Each path below is one point turned by a fixed rotation once a step. After each direction that follows a path, write how fast that rotation turns it, in deg/step (0 if it stays still).
Each turn is a multiple of 5 degrees from 10 to 175, or 0.
Each row of a path follows its step; steps can be skipped.
path 1
step 2: [  3 -12  12  -3 -21   5   2   5 -13  25   2  -1  23  -8  13   7   0   8
 -19  14  -1  -2  -3 -14   8 -10   5 -10  -8 -30  16  38  18 -23 -22  11
   4 -10   6  -8 -24  -7  16  -9   7 -28   5 -16  -1 -10   6  21 -25 -26
 -20  11 -17  16 -20  -9  12  -1  -7 -14  19   3]
step 3: [-12  -5   1 -26 -29  -5   1 -11  -7  18 -13   9   7 -14 -15  27   1   6
  -4  17   9   2 -14 -24  46  -5  11   6  -3  -2  14 -23  23   3   6   9
  -4  12  -1   4 -20  -1   0 -43  17  -8 -13   5  -6  -7 -20  -4  -1   0
 -29  11 -17  15  -5 -14   1 -14   4  -6  19  -1]
step 5: [ 15  12   3  22   6  -5   6  16  26  -3  -2 -15   3   7   1  -6   9  -1
   9  -3   6  11   9  -5   9 -11   1 -18 -27 -34   4  10   7  -3 -20   7
  34 -13  -2  -9  -9   5  18 -15 -14   4  -6 -17   0 -24  -1   4   7  24
 -23  14 -30   0 -32  15   8 -16  22 -31 -11  13]
step 6: [ -9   8 -11  19   2   3  -9   2   7  -7   6  -5  23  -2 -17   6  12   7
   9 -15  23  35 -22   2  31   5   3 -12  -6  -9  13  -4  -6 -17 -14 -20
 -10  -4  15   2   0   2  -8 -23 -28 -15 -19  -4 -10 -19  -1  -4  13  -6
 -38  24   3 -11 -29 -19  12  -4  -4   1  18  20]
step 10: [-22 -35 -15   1  -3  20  12  -6  -9   4   8  23  -1  14  -3  -1   6 -18
  12   2  18  16  -7 -10  21   4   8   7   6 -19   2  -2  19  -9  16  -6
 -18 -23 -12  23 -34 -16 -14  -4  22  -7  -8  16  -7  -3   7  11  -1  24
  10   9   5   4 -27 -25   6   4 -25 -29  10   5]
step 12: [-16   5   2   5 -12 -14   4 -32   8  -9  -3  -3  28   8   9  -4 -17  15
 -13  20   0   6 -16  -9  26  -4 -10  -9  -2 -31  -3   1  23   6 -25   7
  -6  12  19   3 -32   2  12 -37   3 -15   2 -19   2  -5 -16   0  -9  23
 -27 -12 -17  13   5  25   7 -17  -1   5  10   0]
step 14: [ 18 -13  10  -3   4 -23  -7  10 -10  17   5  -3  10 -21  -5   1   4  -4
   7  -4   7  18  10   2  21  22  13   5 -39  -4 -17  -1  28   4   2  22
  11 -15  -9  -6   5  -9  -3 -30  -4   1  -9   3   8 -37 -14   8  -4  19
   4  24 -17  -4 -31 -12   3   2  11 -28 -21 -12]
step 15: [  5  23 -13  28   4 -14  -2  -2  10  22  -4  -7  23  11  14   5  27  31
  10 -19  -3  12  -1 -18  26  15 -26  10 -16 -17 -15 -13  10  -6 -22 -13
  -9   7 -17  -5  20 -21   0 -26   0 -21  -3 -23   3 -24 -16  -7  13   2
 -19   9   0 -13 -16  -3   4  -8   6  -6  -1  -7]
step 16: [  4  -6 -26  40 -10  20   6  -8   7 -10 -18   3  -9  11  -1  -1  -4 -12
  25   9  25   3  11 -17  16  16 -16   6 -13  -8   0  -6  11   9 -24 -24
   1  -5  12  -4 -13  -8  -5 -25   1  13   5 -23 -25  -1 -19  13  30  -2
 -12  14  18 -23 -21   9   0   5   8   2  20  12]
step 17: [ -6  -9  -3   5  -8 -12   8  -3 -32 -12  -2  11  23   3 -14  -3   2   0
  27 -11  17  23  23 -17   6  26   8 -16  -4 -15 -19  25   6   9   4   9
  13 -33  17   4  -7 -10 -11  -8  -1  26   4  -3 -14  12  21   0  18   0
  -1  27 -11 -27 -24  -2  -1   7 -15   3  -1  20]
[  8  -6   2   6   1   4   0  -2   1   0   2   0 -11   7   2  -7   5  -5
   1   1   4  -1   1  -2  -2  -4  -2   2   1  -5  -1   7  -1   1   0  -4
  -3  -4  -4  -3  -3   1   3   1   3  -4  -1   0  -8  -2  -2   5   0  -2
   4  -4   0   2   4  -3  -1   5   4  -4   7  -7] : 125
[ 2  3 -1  2 -4 -5 -8  4  4  0  6  6 -4  1  1 -5 -3  0  1  4  4  3 -4  4
  4 -1  4  0 -4 -1  1 -6 -3 -3 -5  3  5 -4 -2  1  1 -5 -4  2 -4 -2  3 -5
 -3 -6  0  4  5 -3  4 -4 -2 -5  4 -3 -1 -4 -5  8 -5 -5] : 45
[ 0  1 -7 -4  1  5  3  4  2 -5 -3  5 -6 -4  2  4  0 -7  2 -1 -1  0  6  4
 -2  3  1  0  3  6 -1  6  0  1 -5  7 -5  3  0  1 -3 -8 -3 -4 -2 -1  2  8
 -3  3 -4  2  7  4  1 -4 -2 -2 -4  0  0  5 -6 -3 -1 -1] : 115
[ 2  0 -5  8 -5  7  1 -4  2  1 -3 -7  0 -2  3 -4  2  7 -3  7  3 -3  4  3
  0 -2  0 -4  1 -5 -3 -7 -3 -1 -4  8 -1  1  4 -5  1  3  5 -3 -1  7  1 -1
 -1  4  6 -3  6  3  1 -7  5 -1  2  4  2  0 -2 -4 -3  0] : 95
[ -2   3  -1  -3   1   0  -3  -1   2  -8   0  -2  -1   4   0  -3   3   6
  -3  -1   4   2   1  -2  -1   3  -2   2  -9  -1   4   0  -3  -4   0  -1
   0   9 -10  -1  -7   6   2 -11   2  -6   0   3   4   6   2   0  -1  -8
   0   0  -4  -1   1   0  -1   5  -3   2  -4   3] : 115
[ 4  4  3  5  4 -1 -5 -3 -6 -1 -7  8  0 -2  0 -4 12 -1  5 -7  1  2 -6  1
 -2 -4 -4 -1  0  2  4  1  0 -2 -3  1  3  1  3  1  3  1  2 -5 -1  8 -3 -1
  3  2 -8  3  1  0  3  1  8 -3 -4 -2  2  2  5  2 -5  1] : 40
path 2
step 0: [  1 -12 -18   7 -10  -5   3  21  -7   4  -1  -8  -6   3  -9  -5  -5 -10
 -16   4   2   6  -6  10   0  15  -6 -21   9 -11 -13 -11   5 -13   1  20
 -15  -9 -10  10  15 -11 -25   1 -19  14  15  17  26 -16  35  -7 -30   7
  20  18   8 -12  16 -17  45 -14 -24   0  -5  30]
step 1: [-15   3   7  -4  -7  19  10  -5   7  12  10  21  10  -1  14 -25  -8   1
  -4   8  20  28   6   0  19   3 -11  -5 -46  -5  -5 -10  -2  11  15  -2
  -1  23 -10  11 -30  24  -7 -14   6  -5 -16  -6   7  10  27 -12 -20 -19
 -28  16  -9  25 -25  -3 -14  -6 -12   3  15  -7]
step 4: [-20 -11  25   1  -9   1 -21   3 -19 -19 -11  15   6  13  -4   6 -21  -5
 -23  10   8  12  13 -13  19 -12 -18  10  -7   4  -7 -22   6 -16   1 -18
  -9   0  -3 -11   5 -36 -23  33   7  22  23  -8 -10  -3 -11  11   4 -24
  -7  -5 -22 -34  -8  -4  -8 -17 -17  11  15  10]
step 5: [ -8  20  17 -34   9  -6   5  10  12 -10  -3   1  23 -13  22  17  13  -8
   3 -22  -6 -11   6   5   1  -8 -22  23   6   8  -5 -24   2  -8  -6   4
   0  19   8  27 -21  32  -2  -6  18 -11 -14  10   1  23   7 -13  21  -1
   2 -41   5   1  11   5   9 -17  26  26  10   1]
step 6: [ 16  -3 -18  -9  10 -21  35 -14   6 -20  -1  -9 -14  10   3  -4 -16  14
  -4  19  -9 -23 -15  -9 -11  17  22 -30  33   2 -24  -1  10 -26   1   7
   6   0 -29 -13  19  -7  -1  11  -2  -1   4  -6 -15  16  14 -27   6  -6
  20 -10   2  15  -6  15  26  17 -14   6  11   4]
step 7: [-14  -9  16   4 -12 -12  10  -4 -18  14  15  17  19 -21 -33 -17 -13   8
 -22  -7  25  13   6  30   1   3  13   3  -2  26   0 -15   8  37  10   0
 -10  18  -8 -17  -3  14  -2  -2  -4   1  17 -26  -9  -6   2  -5 -24   4
  30  25   0  16  -4   5   8 -12  26   4 -11  -7]
step 12: [  6   1 -27 -22   9   3  -1 -20  10  -3 -16  -9   1 -12 -12  -1   2 -21
 -18  23  -8 -18 -16 -28  15  10   5  -4   3  20 -19   3 -40  -5  -7   5
   0  -7  -5   0   5  27 -33   4 -15  -7  14   7   6  -4  -7   4  15   0
 -24 -36 -32  -4  -9  -6  23  -2 -14 -12  -3   6]
step 14: [ -1  16   6 -15  29   3  -9 -15 -12   2 -21  -2   4  16 -12  29 -19  25
  -6  16  16  13  16   5  11   7   8  15 -10  25  10  13   4  16 -18 -11
 -26 -21   7  -2  13 -10  29  20  24 -19 -11  12 -27   8  27  -1  -4 -15
   6  19  -1  -5 -23   5   3   2 -12  19   5   9]
step 15: [-16  21   4  11 -10   7 -13 -10  -3 -17   2  -9   3   1  29  37   2  -8
  -7 -16 -12  -1  -6  -2   2  25  18  23  18   6   9   5  -5   1  -6   8
  25  -4 -10  12 -31   4 -19  -9 -11 -11  20 -33 -16 -28  13   6   2   7
  18 -22  21   7  -6 -11  -7  -7  12  16 -28 -16]
step 16: [ -6 -25   7 -20  10  -3   7  31  20  33  -4  -4  21  21   4  -1 -10 -20
  -9  -6 -12 -13   0 -17 -24  -6  14 -30   1   7   1  10  21  -6  17  -4
  11  -7 -32  -5  -2 -25 -21 -18  16  -8  10  18 -16  -2 -14   9  10 -20
  17  -1 -18 -10  -2 -11  17   4  -6 -17   6 -22]
[ 4  3 11  1 -2  0  4  5 -1  0  0  7 -6  0 -4 -1  2  4  1  2  2  4  5 -2
 -6  0 -5 -4 -5  5 -4  0 -1  4 -5  4 -5 -2  0 -2 -4 -4 -3  6  4  5  3  1
 -4  1  2  4 -9 -2 -3  2  1  4  8  0  1  3 -2  3 -4 -1] : 110
[  4   4   0  -2  -1   1   3   5  -3   2   2   2  -6  -4   1   3  -5  -2
   2   1  -1  -3   4   1   4   2  -1  -5  -4 -14  -5   1  -1  -4   2  -5
  -1   0  -5  -9   4  -2   0  -4   9  -6   5   1  -3   0  -1  -3   2  -1
  -3   2   2   3  -6  -7  -5   0   3   2   2  -1] : 145
[ 4 -5 -1  9 -2  4  0  3 -1  2 -2  4  5  1  7  3  4 -1 -6  0 -1  3 -7 -1
  0  5  9  2 -7  0  6  1 -2  0 -8 -6  0 -1  4 -1  4 -3  5  1  0 -5 -2  1
 -6 -4 -4  4 -5 -5  0  2  4  4  0  3 -1 -1  1  6  1 -3] : 60
[  6  -4   2  -1   4  -1  -5  -1   0   1   2  -2  -2   2   0  -2   5  -2
   1  11  -3   0   0   1   2  -5   0  -4   0   2  -2  11  -3 -10   2  -6
  -3   0   1  -1   2  -4   2   5  -2   1   6  -2   0   0   5  -2  -1  -7
   4  -4   5  -5  -2   2   3  -8  -3  -2  -5   1] : 175
[-3  1  0  5 -5  8 -1  3  5 -1  3 -5  1 -3 -3  1 -4 -3 -5  1  6 -6  6  1
  0  3 -1 -4  2  2  3 -2 -1  1 -4 -4 -6  5 -1 12  2 -3 -7 -3  0 -1  6 -1
  7  0 -4  2 -4 -3  2 -5 -1 -2 -3 -7 -3 -2 -5  1 -3 -3] : 95
[ 1  4  4  1  3 -2 -5  2  5  2 -8  8 -7 -8 -3  2 -3 -3 -5 -8 -1  0 -7  0
  2  1  1  3  4  5 -2  2 -7  0  3 -3 -2 -1  3  2 -1  0  6 -2  0 -3  5 -4
  2  0  1 -3 -2  6  1  2 -2  0  5 -5  3 -6  1 -2  4  3] : 145
[ 4  0  0 -2  1 -7 -6  3 -2  5  3 -3  7  0  1 -3 -1 -6 -1 -9  0 -9  5  6
  0 -4 -2  4 -4  3  0 -5  2  3 -5 -1 -1  1  0 -3  5  1  3 -2 -1  0  8  5
 -3 -3  5  1 -6  1 -1  0  3 -6 -1  1  5  7 -1 -3  1  3] : 160
